(in the rows, 128 means zero)
Each path below is one point turned by a fixed rotation once a step. After each direction that follows a path, write how fast that rotation turns it, in deg/step (0 if it stays still).
Each turn is a multiple of 5 degrees from 10 to 175, or 0.
Each row of a path follows its step; steps can be skipped.
Path 1:
step 0: [124 126 117 123 130 131 135 121 135 139 126 118 132 124 131 131 137 125
 128 131 120 122 124 127 125 124 118 135 127 133 121 129 125 124 131 131
 127 125 135 128 132 133 129 130 133 125 119 129 129 124 125 134 123 125
 126 129 125 124 135 127 135 136 123 134 139 118 131 129 124]
step 2: [126 123 127 125 117 132 132 134 134 126 125 130 133 141 126 130 137 121
 117 138 137 120 129 125 126 125 130 119 120 124 138 128 127 121 122 129
 126 125 135 128 129 137 135 124 122 129 127 130 126 132 129 130 123 126
 124 134 124 128 130 122 133 128 123 135 133 126 123 127 129]
step 4: [135 126 139 124 120 131 132 129 132 130 121 132 129 134 127 131 121 124
 132 119 129 120 120 129 123 124 133 127 128 129 135 126 113 127 127 123
 129 128 136 132 134 126 123 122 125 120 128 126 129 133 130 129 129 135
 132 125 124 120 131 124 132 119 136 134 125 139 130 126 127]
step 5: [126 127 127 114 126 126 131 128 136 130 132 125 128 134 124 139 133 128
 121 130 120 133 132 125 127 129 131 130 130 137 135 124 133 129 130 127
 136 119 127 135 130 127 120 128 119 130 130 122 126 124 129 128 127 130
 117 130 136 125 137 112 131 123 130 136 128 135 124 129 122]
step 6: [124 134 129 128 121 127 130 129 120 136 129 130 130 136 131 130 135 132
 128 115 127 130 124 135 130 124 131 138 127 129 129 119 127 131 129 131
 130 122 124 129 132 123 118 129 132 118 132 120 119 127 125 124 125 113
 126 129 128 125 126 132 138 132 136 134 129 129 128 128 124]
step 8: [119 127 133 136 126 130 125 126 125 134 127 127 131 131 121 138 129 128
 129 129 129 130 137 128 123 136 134 128 126 136 119 129 134 126 133 123
 132 121 133 130 126 128 129 132 132 127 120 125 126 133 123 119 127 115
 129 133 134 130 132 119 129 125 123 137 127 124 121 114 129]
step 10: [130 134 124 132 129 132 129 137 139 132 129 130 122 122 120 138 122 124
 121 124 126 121 135 134 125 132 126 129 135 130 135 134 138 132 122 116
 118 122 133 130 136 128 131 122 123 131 129 126 129 130 124 124 132 131
 131 123 126 130 135 132 134 126 127 135 125 123 124 123 129]
step 11: [118 133 125 126 129 130 129 128 136 133 126 124 121 137 129 125 129 123
 126 127 130 122 127 138 125 125 129 124 130 126 127 130 130 132 132 124
 121 131 134 138 118 128 121 120 124 130 137 120 123 129 123 117 129 117
 122 132 122 123 124 120 123 122 124 121 124 122 126 121 128]
step 13: [124 133 129 127 140 138 124 133 133 136 129 125 127 129 132 142 126 130
 130 127 124 119 127 121 131 137 124 121 137 135 125 127 121 123 130 128
 125 134 131 128 134 126 129 126 124 118 127 122 124 121 123 123 129 124
 126 135 117 124 135 132 128 125 123 129 125 132 122 131 128]
step 16: [129 122 125 135 123 130 126 130 130 133 121 122 128 138 131 130 119 122
 124 137 121 124 123 127 124 129 128 127 134 132 126 136 129 131 126 124
 122 126 141 127 124 131 131 143 128 119 134 122 125 119 116 128 130 128
 132 131 128 125 129 131 131 133 129 126 139 127 128 132 131]
Directions:
[125 128 128 128 127 129 129 130 127 128 130 128 128 130 128 126 131 129
 126 130 127 130 129 127 130 129 129 128 126 130 131 129 129 128 128 129
 126 130 129 127 130 126 128 129 128 126 127 127 130 127 129 127 127 127
 127 129 131 129 126 129 128 130 129 129 128 128 128 131 129] : 110
[128 128 129 128 128 126 128 125 127 131 127 129 129 129 128 128 128 127
 128 127 128 129 128 127 130 129 127 128 131 131 127 126 128 128 128 130
 131 128 128 127 129 127 126 128 125 128 128 127 127 128 129 127 130 127
 128 129 127 129 130 129 128 129 128 127 126 131 129 132 126] : 45
[127 127 127 124 128 127 130 127 129 126 126 128 130 127 128 126 129 127
 130 130 127 125 128 129 127 128 127 128 129 128 128 131 128 127 128 131
 127 129 129 127 126 128 128 128 129 127 131 129 127 128 127 128 130 129
 125 129 130 128 129 128 129 128 127 127 129 130 127 128 128] : 160
